128 stands for zero in the data rows.
Here are some points:
[ 42  65  50  75  43  72  85  69 140 179 128 115 129 147 139  91]
[145 147 122 181 116  58  57  27  16  90  50  28  92  88  77  52]
[133 139 164 161 136 130 143 124 128 173 167 137 172 154 163 160]
[146 138 148 156 134 166 143 141 162 106 155 134 150 137 141 121]
[151 163 153 193 153 146  78  62  82 115  49  58  76  92  79  64]
[110 138 185 183 179 175 188 169 151 141 145 102 158 133 115 119]
[130 137 118  64  61  61  29 126 134 176 165 155 221 133  95  66]
[131 148 134 155 122  83  93  73  67 107  77  62 115  87  84  73]
[ 64  50  65  80  62  47  76 142 129 176 151  99 145 119 122 105]
[ 65  81  84 100  64  85 138 113 120 135 112 110 114 131 114 119]
[119  85 110 122  83  83  91 136 105 175 134 130 138 101 114  75]
[154 140 125 153 143 146 145 125 107 142  92  91 106 102 110  91]
[ 71  75  97 110  97 109  92  35  61 140 135 107 130  99 117  74]
[121 122 133 140 128 128 129 125 147 150 143 136 130 132 136 120]
[144 137 148 154 126 147 121 134 109 140 122 106 130 108 123 107]
[105 103 108 121 108 115 134 119 138 134 120 111 127 133 115 123]
[ 42  72  92 100  71  78  78 124 131 154 140 107 138 129 130 121]
[136 137 141 150 133 140 141 131 110 139 111 111 128 106 117 108]
[126 130 139 144 125 116 145 132 135 145 136 132 148 131 126 118]
[138 118 171 164 123  71  82  14  43 100  65  74  78  81  71  31]
[153 153 190 197 149 161 179 154 188 176 136 131 138 134 140 132]
[ 28  61  53  43  19  34  34   0 153 190 167 151 193 111  92  92]
22 more points follow, each with its number after it:
[150 124 143 144 168 176 162 176 143 177 153 147 169 144 128 126] 0
[140 135 134 149 139 143 112 110 116 128 101 118 111 123 118 108] 1
[138 138 139 151 143 142 136 134 123 135 135 133 133 136 136 131] 2
[152 160 169 227 165 176 168 133 149  79  59  49 127 163 143 124] 3
[150 154 159 180 137 146 151 118 141 192 137 145 164 164 157 133] 4
[ 55  67  73  82  46  65  63  34  60 177 182 147 201 160 123 111] 5
[108 130 152 149 137 137 110 108 147 161 159 129 168 145 167 160] 6
[121 154 123 155 133 138 143 116 146 145 132 135 145 150 151 132] 7
[103 130 126 129 122 131 128 120 138 152 147 135 132 138 129 125] 8
[ 57  39  64  70  57  39  48  37 118 173 146 133 146 131 121  74] 9
[141 126 153 164 145 153 164 141 125 159 149 115 142 131 116 135] 10
[109  89  98 102  96 110  91  89 131 159 135 117 128 136 116 110] 11
[173 168 176 100  94 101  79  55  63  99  68  73 105 136 135 117] 12
[125 120 142 138 136 139 137 127 140 158 131 133 140 131 125 120] 13
[ 55  59  75  87  61  95  61  36 148 161 122 115 109 127 114 101] 14
[130 131 149 161 130 141 133 126 137 146 134 128 145 146 144 128] 15
[140 127 130 125 133 144 125 122 142 152 131 147 139 143 133 132] 16
[131 140 133 141 136 137 142 132 117 141 117 117 120 120 123 117] 17
[160 157 102  99  99  93  92  78  94 123 104 122 139 137 121 127] 18
[156 152 120 121  97 122 158 135 119 144 124 122 142 134 111 112] 19
[157 163 160 175 167 195 161 123 143 168 143 117 129 123  98 106] 20
[ 98 112 145 165 108 114 130  99 153 174 134 133 171 175 196 138] 21
Which two of these numbered points are nearest to each point below, ignoring the direction in which the first points spread most? Their numbers follow each, nearest first.
[139 138 137 112 112 136 115 151 164 198 170 147 172 150 105  95] > 0 20
[171 171 216 214 162 191 194 142 158 184 171 110 157 158 143 104] > 4 10
[128 146 107 112  94 100  95  76  94 106 149 143 145 155 124 115] > 18 2
[132 133 141 139 134 100 105  87 100 116 101 102 107 106 107 104] > 1 9
[137 145 124 143 131 154 144 143  99 131 104 104 123 124 115  95] > 17 1
[124 125 135 158 124 125 120 123 154 151 131 139 179 165 151 148] > 15 7
[163 174 175 189  31  56  37  43  40  78  55 142 184 151 148 128] > 12 18
[130 147 136 137 123 120 129 116 145 151 122 106 149 142 147 119] > 15 7
[155 150 167 164 138 144 141 132 145 165 139 138 192 169 145  80] > 4 15
[ 96  87 127 119 114 158 157 133 146 184 164 136 152 129 136  87] > 0 10
[131 155 148 156 143 156 145 154 157 176 133 145 148 148 142 140] > 16 7
[ 58  44  55  88  55  46  59  23  63 149 114 109 130 105 121  99] > 9 1
